Some points, each followed by its number:
array([-0.52,  1.43,  0.36, -0.38,  1.72, -1.16, -0.04,  0.06, -1.88,
       -0.36, -0.07,  0.49,  1.06,  0.37, -0.45, -0.18,  0.66,  0.94,
        0.75,  0.32, -0.86, -0.09, -0.20,  0.02]) 0
array([-1.35, -1.31, -0.37,  3.19,  0.44,  4.27,  1.86,  0.29, -0.46,
        2.09,  1.36, -1.31, -1.56,  1.18,  1.32, -0.97,  0.43, -0.52,
        0.44,  0.75,  1.99, -2.79, -0.70, -1.12]) 1
array([ 0.82, -0.88,  0.10,  0.26, -1.29, -2.03, -1.36, -2.40,  0.82,
       -0.61, -1.44, -0.14, -0.91,  1.15, -0.34,  1.83, -0.24, -1.68,
       -1.03, -0.53, -0.11, -0.45,  0.39,  2.24]) 2
array([ 0.05,  2.34, -1.22,  1.35, -0.47,  2.70,  0.36, -0.09, -0.79,
        2.11,  1.42,  0.79, -0.42,  0.28, -0.26,  2.06,  0.28,  0.66,
        0.49, -0.34, -1.76, -0.52, -0.69, -1.77]) 3
array([-0.78, -1.33,  0.03,  1.33, -2.44,  0.15,  0.09, -1.50,  0.48,
        1.76, -0.91, -1.18, -1.38,  2.06,  1.09,  0.47, -0.19, -1.63,
       -0.56,  0.78,  0.12, -0.67, -1.59,  1.60]) 4
array([-1.79,  0.20,  2.49, -1.62,  1.76,  0.95, -2.16, -1.35, -1.14,
        0.20, -0.63,  0.42, -1.88, -0.34, -0.27,  0.53,  2.02,  1.65,
       -0.37,  1.27, -1.56, -0.90,  1.03,  0.16]) 5
array([ 0.31, -0.47,  0.52,  0.18, -0.03, -1.18, -0.02,  0.35,  0.68,
        0.10, -0.13,  0.82,  0.57, -0.56,  0.64, -0.75, -0.72,  1.07,
       -0.47, -0.09, -0.03,  0.50,  1.09,  0.83]) 6
array([-0.74, -1.47, -0.14,  0.32, -1.04, -0.08, -0.89, -0.65,  2.31,
        0.62, -1.27,  0.86, -0.63,  2.27,  0.52,  0.41, -0.52,  0.73,
        0.93, -0.41,  0.44,  0.57,  0.55,  0.94]) 7
array([ 0.06,  2.37, -1.44,  0.53, -1.26, -0.77, -1.96, -1.49, -0.89,
       -1.37, -1.15, -0.60,  0.01,  2.11, -0.61,  3.68, -0.16, -0.91,
        0.88,  1.10, -1.66, -1.28, -0.41,  0.23]) 8
array([ 0.56, -0.77,  0.29, -0.75, -1.60, -1.18,  0.44,  0.64,  0.63,
        0.44, -0.15, -0.46, -0.48, -0.22,  0.78, -0.67, -0.29,  0.41,
       -1.42,  0.01, -1.12,  0.92,  0.26,  0.63]) 9
array([-0.66, -1.48, -0.08,  1.15, -2.47,  0.14,  0.28, -1.36,  0.54,
        1.81, -0.86, -1.22, -1.29,  1.97,  0.92,  0.18, -0.32, -1.72,
       -0.42,  0.54,  0.11, -0.41, -1.78,  1.73]) 10
array([ 0.09,  1.25, -2.13,  0.28, -0.24,  0.02, -0.50,  2.02,  0.72,
       -2.56,  1.08,  2.66,  1.56, -0.29,  0.00, -0.67,  0.60,  0.76,
        0.78,  1.10,  0.53, -1.88,  0.13, -0.52]) 11
array([-0.28, -2.56,  0.18, -0.04,  0.10,  0.11, -0.09, -0.54,  1.11,
        0.01, -0.59, -0.41, -0.56,  0.84, -0.34, -0.36, -1.37, -1.62,
        0.93, -0.99,  2.46,  0.91,  0.36, -0.11]) 12
array([-0.47, -0.26,  0.06, -1.06, -2.21, -0.68, -0.22,  1.34, -1.15,
       -0.78, -0.37, -1.25, -1.28, -0.20,  0.56, -1.00,  0.72, -0.10,
       -1.61,  1.80, -0.90,  0.03,  0.13, -0.03]) 13
array([ 0.35, -0.11,  0.57, -0.65, -0.78, -0.67,  0.41,  1.24,  0.67,
       -1.07,  0.18, -0.76,  0.14, -0.25,  0.27, -0.20, -1.19,  1.02,
       -0.44,  0.46, -0.46,  0.90,  1.79, -1.65]) 14
array([-0.84,  1.10,  0.38, -0.33,  2.89,  0.72, -0.70,  0.36, -2.18,
       -0.42, -0.05,  0.21,  0.67,  0.15, -1.00, -0.37,  1.23,  0.33,
        1.88,  0.60,  0.15, -1.25, -0.69, -0.12]) 15
array([-0.89,  1.36,  0.45, -0.28,  2.91,  0.94, -0.86,  0.20, -2.17,
       -0.44, -0.06,  0.03,  0.71,  0.02, -1.08, -0.19,  1.27,  0.32,
        1.73,  0.73,  0.17, -1.16, -0.71,  0.11]) 16
array([-0.03,  2.09, -1.28,  1.44, -0.46,  2.78,  0.70, -0.06, -0.80,
        2.36,  1.51,  0.60, -0.37,  0.32, -0.26,  1.88,  0.24,  0.37,
        0.40, -0.61, -1.57, -0.42, -0.94, -1.97]) 17
array([ 0.05,  2.14, -1.31,  1.45, -0.57,  2.77,  0.61, -0.15, -0.79,
        2.21,  1.45,  0.48, -0.36,  0.48, -0.31,  2.07,  0.15,  0.22,
        0.44, -0.54, -1.37, -0.51, -0.88, -2.11]) 18
array([-1.39, -0.59,  0.82,  0.00,  0.41, -0.79,  0.61, -0.06, -2.10,
       -0.43, -0.91,  0.16, -0.67,  0.83, -0.12, -0.88,  1.91, -0.62,
       -0.76,  1.30,  0.26, -0.66,  0.65,  0.27]) 19
Which three points above are nearest to each new point? Their numbers follow each, nearest first.
array([ 0.59, -0.86,  0.49,  0.07, -0.17, -1.82,  0.15,  0.38,  0.99,
        0.21, -0.14,  0.68,  0.74, -0.64,  0.50, -0.86, -0.86,  0.71,
       -0.37, -0.45, -0.16,  0.62,  1.08,  0.91]) ~ 6 9 14
array([-1.37,  0.22, -1.06, -0.91, -2.04, -1.31, -0.31,  0.89, -0.32,
       -2.09, -0.05, -0.45,  0.62,  1.01,  1.50, -1.39, -0.70,  0.29,
       -0.66,  2.72, -0.19, -0.14, -0.97, -0.50]) ~ 13 9 14
array([ 1.14,  0.10, -0.25,  1.09, -0.84, -1.35, -0.46, -0.70,  0.86,
       -0.89, -0.54, -1.11,  0.38,  0.64, -0.26,  2.05, -1.20, -0.87,
        0.45,  0.04, -0.18, -0.86,  0.50,  0.53]) ~ 2 8 6
array([ 0.17,  0.54,  0.57,  0.35, -0.66, -0.73,  1.52,  1.32, -0.31,
       -0.23,  0.77, -0.43,  0.28,  0.43,  0.32, -0.48,  0.37,  1.21,
       -0.42,  0.49, -0.78,  0.31,  1.60, -1.71]) ~ 14 6 9
array([ 0.10, -0.56, -1.13, -0.10, -0.49,  0.66,  2.61,  0.32, -1.29,
       -0.10,  0.95, -0.12, -0.11, -0.92,  0.17, -0.80,  0.23, -1.75,
       -1.56, -1.16,  0.92,  1.26, -1.18, -1.39]) ~ 9 12 19
array([ 1.74, -0.29, -0.26,  1.42, -0.01, -0.85,  1.01,  0.81,  0.32,
        0.44,  0.45, -0.44,  1.21, -1.58, -0.20, -0.64, -0.06, -0.95,
       -0.27, -0.80,  0.79, -0.53, -0.43,  1.71]) ~ 6 9 12
array([ 0.54, -0.42,  0.45,  0.08, -0.17, -1.58,  0.05,  0.28,  0.75,
        0.34,  0.03,  1.06,  0.85, -0.69,  0.58, -0.66, -0.75,  0.93,
       -0.47, -0.47, -0.40,  0.37,  1.02,  0.94]) ~ 6 9 14
array([-1.11, -1.30,  0.61, -0.93, -0.72, -1.36, -2.15, -1.22,  1.49,
       -0.49, -1.68,  0.13, -0.59,  1.76,  0.82,  0.96, -1.12,  1.04,
        0.44,  0.01, -0.55,  0.91,  1.59,  1.20]) ~ 7 2 6
array([-0.21, -1.88, -0.26, -1.93,  0.13, -0.30,  0.72,  0.99,  0.84,
       -1.61, -1.08, -0.23,  0.06, -0.91, -0.86, -1.47, -0.36, -1.12,
       -0.10, -0.63,  2.08,  2.27, -0.89, -0.26]) ~ 12 6 9
array([ 1.54,  0.23,  0.21,  0.58, -0.63,  0.45,  1.78, -0.48, -0.87,
        0.69,  1.15, -0.34, -0.79, -1.90,  0.14,  0.07,  1.28, -1.28,
       -2.43, -1.32, -0.45, -0.23, -0.42, -0.17]) ~ 9 6 13
array([-0.80,  0.45, -1.79,  1.57,  0.14,  1.59,  0.90,  1.19,  0.06,
       -0.77,  1.29,  1.30,  0.21,  0.72,  0.94, -0.44,  0.12,  1.19,
        0.61,  0.83,  0.30, -2.10,  0.54, -2.16]) ~ 11 3 18
array([ 0.70, -0.48,  0.34,  0.07, -0.28, -1.54,  0.02,  0.33,  0.98,
        0.52, -0.14,  0.88,  0.81, -0.96,  0.30, -0.44, -0.82,  0.62,
       -0.43, -0.68, -0.36,  0.70,  0.87,  1.03]) ~ 6 9 14
array([ 0.14,  0.11, -2.04,  1.19, -0.25,  1.20, -0.07,  0.71, -0.19,
       -0.31,  1.10,  0.18,  0.28, -0.02,  0.07, -0.31, -0.31, -1.07,
        0.59,  0.13,  0.95, -1.59, -1.48,  0.16]) ~ 11 15 6
